One vector is turned by the same rotation once a tick. Each row is the vector after some number of ticks, and that number follows the row.
The counts run from 0 to 351.
[ 28 -19  11 -12 -10   1 -15  -7   3 -13   2 -42 -42  -4  33  27 -64   2
 -22  21  -2  -7 -13  13 -29  -5   0  -7  18  19 -16  -3   2  -2 -31 -29
  19  30  18  25 -11   1  33  -9  -8 -21 -17   9 -38 -23  20   5  18   6
  16 -17  29  24  -8  -4  34 -21 -14  16  18  -3  32   2   2 -47  15   7
  37  -6   0   8  40 -12 -33 -34  -5  -7]
273
[  8 -14  -4  -9  -3   0   7   4  15  17  15 -37 -14  20  15  27 -57  16
   2  15 -27  -5 -22  24 -29  15  15  -1  13  -8 -41 -15   3  -1 -32 -23
 -10  31  10   2 -28 -10  41 -14   6 -34 -25  19 -34 -22  19  36  14  13
  14   1  19  20   3 -19  12 -10 -22  28  23 -23  17  14  11 -47  10  22
  45  -8  -1 -18  20 -10 -40   9 -13 -19]
307
[  8 -24 -11  -5  -4   0 -12   6   0  13  30 -38 -21  -7  23  22 -72   0
 -11   1  -9   1 -17   3 -33 -21  -8  21   3   6 -25   0 -13  -3 -30 -15
  27  28  12  46 -26  16  26  -7   7  -3 -10 -10 -36 -34  10   9  -9   9
   6 -15  33  41 -20 -10  44 -35  -4  23   3   8  36   8  -2 -29   5  -1
  46  -1   2   6  22 -10 -23 -15   0  -7]
43
[ -5 -14  -5   8  14  15  15   7  11  10  15 -40 -11  14  11  42 -43  12
   4  17 -19  -6 -35  17 -33  15  11  -1  12  -8 -47 -17  -3   6 -36 -20
  -8  30  16   6 -36  -9  35 -18  -2 -25 -21  35 -33 -25  21  26  -1   9
  18  11  21  21  -1 -15  21 -20 -30  24  12 -22  10  23  -7 -54   3  14
  37 -14   1 -24  18  -3 -30   2 -13 -10]
311
[  7 -19 -12  -4   8  17   9  -4  -5   7  21 -46  -8 -12  19  38 -57  -5
   4  -1 -14  -3 -32  12 -15  10   8  26   1  -5 -42   2  -3  -5 -47 -23
  18  43  -6  29 -34  10  24  -6  -4  -6 -13  10 -42 -41  15  31  -7   0
  25  -5  29  26 -15  -2  38 -35 -18  14   7  -4  35  26 -20 -24  -1   6
  34  -5  -5 -15  13  10 -28   0 -18   1]
195
[-14 -14 -12  -1   4   7 -15  18  -8  25  29 -18  -9   7  28  27 -57   8
 -22   3 -14   0 -28   6 -26 -15   2   0   7 -12 -36   3  -6  21 -24 -15
  -1  47  35  32 -39   5   8 -28   2  12  -1  20 -20 -13  29  13 -10  23
   8  -8  40  49 -24 -22  40 -16   4  30   3  -1  21  10   1 -37 -26 -13
  38 -10 -10 -11  14 -19 -13 -14 -10 -11]
332
[-16  -4  -8   4 -24  12  -8   5  -4  16   2 -20 -28  16  28  29 -44  -8
   0   7 -32  -4  -5  11 -37  10  -3   2  13   3 -45 -23  -7  37 -23 -29
  -3  34  18  14 -31  -8  43 -18  -4 -25 -31  16 -28   7  15  25  12  19
  17 -10  47  19  10 -27  17  -8  -5  28  42 -11  18  16  -1 -44  -4  16
  47 -15  -4 -10  10 -18 -18   8  -3 -20]
295
[-17 -12 -23  25  12  11   5   0  -7  16   6 -45 -24  -4  31  40 -30 -16
  17  -5  -8 -15 -25   1 -40   2   7   9   3   9 -30 -12   1  25 -39 -16
  18  36  23  29 -26 -14  23 -25 -15  -5  -9  19 -41 -40  13   4   8   6
  20  23  17  31 -22 -23   8  -9 -12  27  13  -4   6  -3 -14 -45   7  -5
  37 -24  -1 -34  -6  -1 -46 -11  -7  -7]
83
[-20 -12  -5  28   3  16   2  30  10  19  15 -24 -16   6  17  36 -53  19
 -11  14 -13 -14 -30  11 -54  -9  -3  11   3  13 -36 -26 -14  12 -28 -25
   6  33  37  27 -27 -12  35 -14   6   0  -5  17 -39  -8  13   0 -11  19
  10   6  30  22  -9 -24  31 -13 -21  35  10   2  25  19 -14 -41 -12  -8
  46 -15  -3  -6  16 -13  -2   5 -13 -11]
164
[ -1 -10 -45  -4 -10  14 -16   4  -2  18  12 -28  -6 -14  48   8 -52  -3
  11 -11 -12  -7 -10   7 -23   1 -19   0   4   0 -32  -7 -15  29 -21 -17
  17  59  26  26 -37  10  12 -29   5   2 -22  11 -18 -20  23  13  16  19
  17  -1  41  34 -31 -43  20 -23   2  22  11 -15  16  -2 -24 -22  -7  -7
  33  -8 -10  -9  16 -13 -25 -29  11 -18]
217
[ 21 -21  -1  14   3   1  -7  23  24  20  15 -30 -16  12  16  14 -57  33
  -4  22  -7 -14 -30  18 -39  -7   1 -17  15  16 -28 -12  -8  -3 -27 -39
   6  34  36   9 -23 -14  40 -13   8 -14 -17  19 -35 -25  27  16  -2  21
   8   1   5  22 -11 -26  32 -14 -20  28   3  -5  21  -3  -9 -45  10   0
  48  -6  -7  -2  28 -17 -26 -12 -11 -17]
155
[ 17 -15  10  -4  -8  10 -11  -6  -1 -16   1 -39 -42  -8  32  37 -62  -5
 -20  20  -2  -4 -16  11 -36  -4  -5  -2  16  21 -24  -7  -6   3 -27 -29
  17  25  18  29 -12   4  36  -8 -10 -19 -16   8 -42 -22  17  -1  16   1
  20 -14  33  18  -3  -3  35 -25 -18  12  20  -7  34  14  -6 -49  10   7
  33  -7   5   6  41 -11 -28 -30  -2  -5]
275
[  7 -14  -6 -10  -6  -4   1   5  15  19  11 -37 -17  24  18  24 -57  18
   3  15 -26  -7 -20  26 -26  15  16  -6  13  -7 -39 -14   4   1 -31 -22
 -12  34  10   2 -25 -10  39 -13  10 -35 -25  15 -34 -21  19  39  14  15
  15   3  18  19   1 -21  12  -7 -19  30  25 -21  15   6  10 -47  11  22
  48  -9   1 -16  18 -11 -39   9 -15 -19]
306
[-12 -11  -5  18  -2  12  -7  28   5  34  21 -18 -11   9  18  20 -55  22
 -12   4 -21  -9 -22  11 -41 -20   1   8  11   8 -34 -16 -11  18 -20 -21
   5  43  43  25 -36  -7  26 -15   2   0 -10  16 -22   0  18  11 -10  31
   4  -3  30  35 -11 -27  41 -17  -6  43   6   5  22  10   3 -35 -20 -11
  50 -13 -16  -5   0 -24  -9   1 -12 -16]
168
[ 11  -6   0 -16 -16   4   1 -14  -7 -18  -3 -45 -32   8  40  33 -45  -9
 -31   3 -15  -2 -14  11 -35  11  17   5   6  -6 -15 -19  13   7 -32 -19
  24  49  10  22 -37  -6  17 -32 -16 -13 -16  35 -24 -17  24   6  22  -1
  21 -15  47  31 -11 -11  12  -5  -1  23  24 -12  25   4   2 -45  -3  -4
  28 -24  -4  -7  19  -1 -37 -22  -4  -5]
261
[ 21 -20  -3 -15  -5   2  16   3  13  -3  17 -50  -6   8  14  28 -65  20
 -20   4 -19  -4 -27  17 -30   5  17  20  -1 -13 -25 -21   6 -23 -43 -17
  22  43  -3  21 -40  -2  25 -12   4 -15 -14  25 -30 -31  17  23   0   8
  15 -10  31  31 -14  -7  26 -21 -18  31   6  -8  31   9   0 -28   6   2
  40 -10  -4  -3  19   4 -27  -2 -14  -5]
29
[ 19 -18 -17 -12   0   6  -7   3   8  21   9 -42  -1   9  22  24 -63  17
  -9  -1  -8  -4 -19  26  -2   5  19  14   6  -2 -38   9  13  -1 -48 -16
   6  57  -4  17 -33   5  11   1  12 -18 -14  11 -34 -29  20  50  -2  18
  22  -4  19  28 -19 -12  44 -22  -5  36   7  -1  26   0  -3 -22 -10  10
  43  -4 -11  -7   1  -7 -25   3 -29   4]
188
[ -5  -6  -9 -10  -2  12  -8  -3  -8  -7   0 -34 -23  -2  46  34 -45   2
 -21   5 -11  -9 -17  11 -29  -2   6  -4   9  -4 -20 -16   8  22 -28  -8
   8  55  35  22 -32  -5   3 -40 -16  -2  -7  39 -19 -12  29  -4  28  18
  17  -2  43  39 -27 -23  14  -7  -3  28  18 -18  10   0   6 -44 -14 -15
  25 -24 -10 -14  16 -15 -31 -34  -5 -13]
100
[  3  -8  -4   8 -15   5 -28   5  -3  26  10 -18 -43   8  34  18 -54  -7
  -6  10 -13   0  -5   8 -37 -18 -11 -10  26  30 -31   6 -11  33 -10 -30
   7  26  33  27 -19   3  38  -4  -4 -23 -26  -6 -32  -7  13  13   5  13
  11 -12  25  24   5 -20  46 -22   0  25  23   2  27   4  -1 -51   0  10
  48  -3  -4   5  12 -27 -30 -15   1 -12]
286
[ 18 -18 -10  19   5  12  -4  18  22  12   7 -30 -12  15  23  19 -44  26
  -3  21  -2 -11 -33  17 -36   5  -1 -24  14  14 -34 -13  -8   9 -31 -40
   3  41  31   2 -33 -14  34 -15   8 -17 -24  36 -32 -23  32  19  -7  18
  19   6  11  14 -10 -29  32 -16 -22  27   3 -10  12   0 -25 -51   3   5
  39 -10  -5  -3  28 -11 -19 -17  -9  -9]
152
[-16   0 -10  18  -3  14   7  -4  -8  14  -6 -43 -33  -2  40  40 -33 -11
  -4 -11 -15 -16 -12   9 -44  -4  18  25   8  18 -20 -20  13  24 -35 -14
  28  47  19  33 -28 -17  19 -21 -22  -8  -8  16 -38 -19   2   1  15   0
  21  13  25  27 -14 -14  13  -5  -6  36  22   3  22   1  -4 -40  -8  -9
  37 -29 -10 -22 -19  -2 -45  -1 -13  -2]
246
[-13  -6 -15  -9  -9   3 -10  18  11  28  15 -25  -9  20  29  30 -73  22
 -25   1 -18  -2 -15  26 -35  -3  10  21   1   1 -36 -12   4   4 -24  -4
  -3  50  15  29 -32   1  16  -9  25 -12  -3  -4 -32  -6   5  22  -2  11
  10   0  36  26 -12 -24  28 -11  -5  41  20  -7  33  19  11 -32 -26  -1
  46 -11   0   1   7 -13 -13  19 -20  -8]
175
[-12  -5 -16  -6  -6   2 -11  19  12  33  17 -25 -12  18  31  27 -72  24
 -26   0 -17   0 -15  26 -37  -8   9  18   6   3 -36  -8   1   7 -19  -2
  -3  48  22  30 -34   2  15  -9  24 -13  -5  -5 -31  -7   4  24  -4  11
   8   2  32  28 -10 -24  33 -14  -4  42  15  -7  33  19  11 -36 -27   0
  45 -10  -1   3   7 -16 -14  14 -19  -7]
174
[ 17  -8  -4 -10  -6  15  -3 -14  -4 -20  -8 -43 -30   5  41  34 -38  -8
 -30   6  -5   1 -18  10 -29   5   7  -6  14   1 -20 -11  10  13 -31 -18
  22  50  14  17 -43  -1  11 -30 -16 -17 -21  46 -20 -17  27   7  14   2
  25 -12  42  29 -12 -13  28 -16  -5  23  15 -15  16   3 -10 -51  -4  -3
  23 -22  -5  -1  21  -3 -31 -35  -1   2]
264
[  4 -16 -35   6   8  20 -10  -6   6  19  -4 -45 -10 -11  35  28 -41  -3
  31  -5  -4 -12 -11  15  -6   5  -4   3  14  11 -43  -3   1  27 -42  -8
   7  47   8  14 -28   4  16  -8  -1 -31 -31  14 -31 -32  12  36  18  22
  28  19  18  21 -22 -28  28 -27 -13  29  14 -16   0  -8 -13 -31   8  19
  38 -11  -7 -19  -3 -12 -40 -17  -6  -4]
70
[  3 -16 -36  -6  -4  -3 -15   2  -4  25  32 -34 -18  -6  38  14 -62 -14
   4  -9  -8   0 -20   5 -33   1  -7  11  -1   4 -30   9 -12   8 -23 -23
  24  40   9  42 -28  10  22 -18  12   7 -12 -16 -40 -46  13  15  -4  -8
  15  -4  25  35 -25 -24  25 -24   1  13   7   0  38  10 -21 -27   1  -4
  36  -1   3 -10  20   3 -38 -10   2 -12]
207
[ -1  -6  -9 -10  -1  14 -11  -4  -8  -6  -3 -34 -24  -3  47  33 -44   3
 -21   6  -7  -8 -17  12 -27  -3   4  -7  14  -1 -22 -11   9  23 -27  -7
   7  56  36  21 -31  -2  -1 -39 -16  -6  -9  39 -18 -12  28   0  27  19
  17  -1  41  37 -25 -23  19  -9  -3  28  13 -18  11  -1   6 -47 -16 -13
  24 -24 -10 -12  18 -18 -32 -39  -6  -8]
101
[  1 -17   4  21 -12  15 -23   8  -8   7  -4 -24 -42   0  27  31 -44  -9
  -7  15  -6 -11 -11  -1 -35 -15 -12  -9  17  28 -29  -4 -10  37 -31 -40
  15  29  29  25 -17  -6  40  -3 -16 -14 -24  15 -38  -8  21   6   3  21
  17 -13  33  20  -4 -15  44 -17  -5  27  24  12  21  -2 -15 -44   3   5
  47  -9  -8   3  15 -25 -13 -21  -4  -7]
282
[-17 -16 -12   2   4   9 -12  18 -10  22  30 -20 -11  10  24  30 -54   5
 -20   4 -15  -4 -31   3 -31 -14   2   3   4 -13 -37  -2  -7  21 -27 -18
   0  45  33  32 -39   2  11 -30  -1  16  -1  24 -23 -14  29  10 -10  24
   7 -10  42  50 -22 -23  37 -13   1  30   5   2  21  11   1 -35 -24 -14
  39 -13 -10 -14  14 -18 -12 -11 -11 -13]
331
[  3  -6  18  -6  -1  24  -8  -8  -9 -14  -7 -39 -36 -19  40  50 -58   0
 -17  17  -5 -13 -17  19 -22  -2   6   5  18  22 -30  -5   9  13 -35 -19
   4  43  24  25  -6   3  20 -12 -22 -16  -5  16 -39  -9  18   2  28  10
  25  -4  35  16  -9   2  35 -21 -21  16  26 -10  31  21   5 -43  -8   2
  26 -11  -9  -8  27 -13 -28 -26 -17  -2]
113
[  5  -7  10  17  -2  23 -20  -1 -10   4 -15 -30 -39  -5  38  46 -42  -4
 -12  12   3 -14 -17  13 -21  -9   7  -5  21  35 -31   7  10  32 -37 -32
   9  46  26  23 -11  -4  21  -1 -22 -14 -11  18 -42  -9  19  12  12  13
  28  -2  23  14  -9  -5  49 -15  -8  25  24  11  25   3 -10 -43 -12   3
  36 -13 -14  -7   4 -18 -21 -22 -23   7]
118
[-10   4 -16   6 -16   7  10  12  15  31   8 -30 -18  21  32  25 -54  17
 -15  -5 -26  -3 -15  25 -52   7  18  25   4   8 -31 -25   3   7 -19 -17
  13  49  13  24 -42 -12  30 -12  11 -18 -14   6 -31  -5   0  19  -4  -2
  15   8  29  15   3 -24  16  -7 -11  41  22  -8  35  23  -4 -37 -16  -2
  45 -16   0  -6  -3  -3 -27  26 -12 -11]
13
[ -4 -16 -22 -18  -6  -2 -29  14   1  22  19 -22 -10  14  39  29 -75  16
 -26   4  -4  -3 -20  20 -19  -5   6   2  -2  -5 -34   7   4  12 -27  -6
  -8  56  17  31 -24   7   3 -17  25   2   3   0 -34 -18  22  21   2  17
  13  -4  37  37 -27 -23  34 -11   4  30  15  -6  31   7   5 -30 -27  -5
  39  -4  -2  -3  24 -17 -11  -7 -17  -8]
337
[ 11   0 -16   2 -18   5 -17  -4  -4  24   9 -18 -29  27  44  11 -33  -9
  -7   3 -23   7 -15  14 -30  10   9 -21  21   9 -36   6   0  34 -11 -42
   7  50  24   6 -42   0  30 -23  -6 -19 -35  23 -19  -7  29  33   1   1
  23 -13  25  22   9 -25  28  -8   8  18  25 -10  24  11 -15 -52 -11   7
  37 -12 -11  -7   8 -11 -39  -6  -5  -8]
136
[ -9   5 -18   5 -15   5   7  11  16  34  13 -28 -20  19  33  23 -57  19
 -14  -6 -26  -3 -14  25 -54   3  17  25   9  13 -34 -19   2   7 -15 -15
  12  46  18  25 -40 -10  32 -10  12 -19 -15   1 -31  -6  -1  18  -3  -5
  14   9  25  14   5 -24  20  -9 -11  38  20 -10  37  22  -5 -38 -16  -1
  45 -14   0  -3  -3  -4 -29  25  -9 -12]
12
[ 14 -12  11 -18  -7   4 -19  -3   1 -10 -10 -38 -33  -8  42  38 -67  12
 -26  17   0 -15 -12  24 -19  -3  11  -4  15  16 -18  -5  18   2 -36 -14
   1  50  21  22   0  -3  13 -14  -8 -17  -2  10 -40 -17  20   5  35  16
  20  -5  27  23 -21  -8  24  -7 -11  25  26  -8  27  -1  15 -38  -4   1
  33  -8  -7  -5  29 -19 -34 -29 -18  -7]
109
[  6   0  -9   5 -22   9 -12  -4 -11  19   7 -17 -33  21  39  16 -31 -15
  -6   4 -27   1 -13  10 -32  11  11 -13  17   8 -38   0   1  38 -17 -49
   9  46  21   9 -38  -5  34 -23 -16 -13 -30  26 -24  -4  28  27   3   5
  24 -18  33  22   9 -22  25  -3   7  19  31  -2  25  11 -17 -45 -12   5
  38 -16 -14 -13   4 -11 -34  -3  -6 -10]
134
[  0 -13   5  12  -5  20 -14   1  -2 -12  -7 -33 -41  -7  31  45 -50 -10
 -16  19   2  -6 -17   6 -39  -3 -13  -2  12  26 -31 -10  -9  21 -33 -31
  16  25  20  28 -15  -2  38  -5 -10 -16 -19  15 -46 -17  15  -2   5   4
  24  -8  39  15  -4  -8  39 -24 -18  16  22   1  27  14 -20 -48   4   7
  36 -12   5   4  33 -10 -13 -25  -3  -2]
278
